In the rows, zero is written as 128.
Where one turn sends some rows of the set: a few examples, then the rows asked:
Leb: [ 86 104  80 129 134 112 113 145 104 109 141 102]
mopi: [ 77 104  89 134 144 146 117 142 115 114 153 103]
boz: [110 134 127  99 133 125 112 144 154 119 112 128]
gasug: [ 79  96 101 117 134 153 108 149 109 111 149 106]
tep: [ 93 108  92 124 132 156 104 161 107 116 144 121]
Kubi: [ 94 137 135 110 142 117  94 153 125 101 117 126]
fufe: [101 103 132 136 117 111 155 114 119 135 134 116]
Gadig: [119 118 121 112 145 123  94 146 144 129 113 125]
roso: [105 150 142 113 136 116 116 143 125  94 127 124]
masup: [104 106 142 133 103 121 143 150 126 142 160 117]
nabof: [ 82 112 135 137 121 117 161 126 105 139 139 111]
vegig: [111 131 123 103 126 121  97 152 136 140 134 149]
godip: [107 125 127 105 141 129  87 143 141 121 116 127]
sani: [109 133 129  97 136 109 113 135 144 127 122 143]
Lozud: [106 107 124 133 130 102 159 124 128 145 134 107]
Mem: [ 69  99  85 128 117 127 126 147 111 113 153 126]
ziken: [ 71 105  97 141 139 153 120 143 119 117 140 104]
Kam: [106 130 124 110 146 121  95 148 153 129 118 118]
mut: [ 87 124 124 115 122  99 156 125 104 142 132 124]
Purik: [109 136 133 115 160 120 109 154 147 108 140 115]
boton: [ 77 101  87 133 131 150 126 137 112 111 148 113]
kadi: [ 97 105 125 121 139 105 162 121 131 138 134 117]
vel: [ 92 112 125 143 113 105 145 141 147 154 145 108]
bal: [106 108 135 118 126 107 161 129 128 144 126 113]
Tulem: [ 75 110  83 104 112 117 114 153 113 110 146 121]
kozev: [ 87 127 106 135 133 155 123 156  97 116 153 119]
Kedo: [112 109 147 128 117 109 157 152 130 139 141 122]
Tovup: [ 89 112 137 122 101 104 144 133 148 131 146 131]
lopas: [119 126 131 104 138 128 111 164 134  94 135 124]
repat: [ 73 104 104 126 109 121 119 147  98 102 138 100]

Tulem -> roso
Leb -> Purik
vegig -> mut
And these:
boz -> fufe
lopas -> Tovup
Kam -> Lozud
boton -> godip
Kubi -> Kedo
kadi -> ziken
sani -> nabof

Where one turn sends some rows of the set: a few examples, then the rows asked:
Dila: [122 138 151  99 139 138 133 112 144 168 143  98 133 130 145 118 118 129
 140 150 141 126 151  98 115 103 129 130 125 115]
bukot: [121 137 140 109 102 130 129 133  81 141 143 126 123 112 118 121  92 131
 147 129 112 114 141 124  46 130 134 125 126 122]
nini: [125 149 132 107 138 134 137 169 130 146 145 138 123 126 136 125 119 115
 150 129 115 136 157 105 128 134 154 135 117 170]
Bukog: [133 131 140 102 127 121 134 133 143 148 132 113 113 119 122 132 142  93
 156 121 133 121 143 124 133 130 159 132 129 166]
lasop: [111 110 138 105 139 127 108 108 109 101 132 132 140 127 129 130 103 140
 149 108 100 101 115 144  96 139 104 133 122 132]
Tapiz: [141 146 103 123 124 154 127 147 114 141 140 133 112  81 115 144 106 136
 119 129 128 108 110 128 103 161 153 131 131 118]
Besu: [126 133 144 100  99 133 125 124 139 136 137 115 140 120 117 128  62 133
 124 153 133 111 103 142 123 121  97 120 113 134]
sava: [114 146 106 130 123 140 142 122 102 123 146 128 118  96 130 144 116 113
 144 135 125 114 101 129 123 149 150 100 142 111]
falem: [143 133 131 138 134 130 117 118 132 121 147 125 148  98 126 144 126 128
 152 154 104  91 120 121 109  91 123 152 119 107]
gan: [143 152 163 113 140 112 117 134 132 188 149 108 142 140 115 133 111 130
 137 155 109 118 138 107 131 139 133 135 106 127]
Biles: [133 122 153  71 139 120 122 137 106 163 108 105 125 140 138 117  98 138
 152 126 107 121 132 114 134 152 137 131 122 138]
fis: [124 140 137  83 118 135 112 144 107 162 114 100 144 145 140  95 111 116
 161 124 127 114 156 120 110 132 136 129 134 124]
Savi: [123 120 146 117 118 105 138 145 105 147 131 131 130 128  92 104  96 121
 144 139 147  95  95 141 113 140 174 143 131 126]
Bok: [100 130 147 138 137 130 125 129 129 141 136 107 142 117 102 131 129 153
 123 135 120 116 107 130 148 132 127 142 122  82]
Zel: [106 140 134 134 137 147 114 132 129 131 138 113 139 115 105 105 124 153
 114 140 132 118 122 111 137 128 127 153 119  80]
lon: [144 153 144 124 167 124 129 115 138 177 131 104 128 119 132 128 128 119
 146 129 126 128 115 113 109 127 143 136 139 132]
mela: [102 145 137 119 126 134 107 152 139 102 119 146 136 126 102 142 122 150
 111 137 122 115 129 149 118 141 153 138 101 143]
bega: [111 141 155  94  82 129 130 134 107 137 152 109 144 101 114 113  76 119
 120 164 110 101 115 121 111 111 127 141 116 123]
gazik: [121 132 144 109 118 134 139 167 121 131 124 140 118 115  94 141  99 140
  92 138 138 150 130 125  94 133 146 118 120 145]
baz: [150 115 141  98 118 121 121 113  96 126 129 132 112 134 112 147  86 130
 144 126 123 120 119 127  87 145 110  95 117 127]
Loke: [147 124 125 147 145 126 120 124 132 121 157 126 146 103 129 142 105 150
 151 163 109 101 131 125 118 118 117 154 110 122]
lizu: [103 143 148 129 107 113 138 124 107 120 125 122 122 123  89 120 115 104
 122 145 145 137 120 131 103 128 155  98 126 144]
bib: [147 139 143 117 114 121 128 122  72 109 150 130 110 125 113 146  81 116
 136 128 122 111 144 119 148 128 137 130 113 132]
ranet: [114 116 131  99 120 128 100 130  95 107 146 128 151 117 118 120 114 134
 137 116  95  97 145 133  83 142 117 152 124 117]
pubof: [122 112 126  88 123 143 142 167 114 118 134 155 134 145 124 120  91 132
 132 140 152 122 110 114 119 115 143 121 138 112]
guse: [144 140 124 110 152 126 134 139 117 159 162 106 143 125 134 132 129 117
 137 156 121 142 161  95 125 142 143 135 135 109]
lomip: [ 81 134 142 113 116 129 121 127 129  89 124 131 135 118 114 135 138 132
 122 144 127 115 135 140 117 122 167 132 112 133]
bav: [133 147 145 125 110 143 132 140 105 139 131 125 113 110 127 142  86 129
 135  96 139 102 142 148 100  93 135 146 140 134]

bukot -> gazik
guse -> gan
And these:
Tapiz -> Besu
bav -> pubof
ranet -> mela
nini -> Biles
Bok -> falem

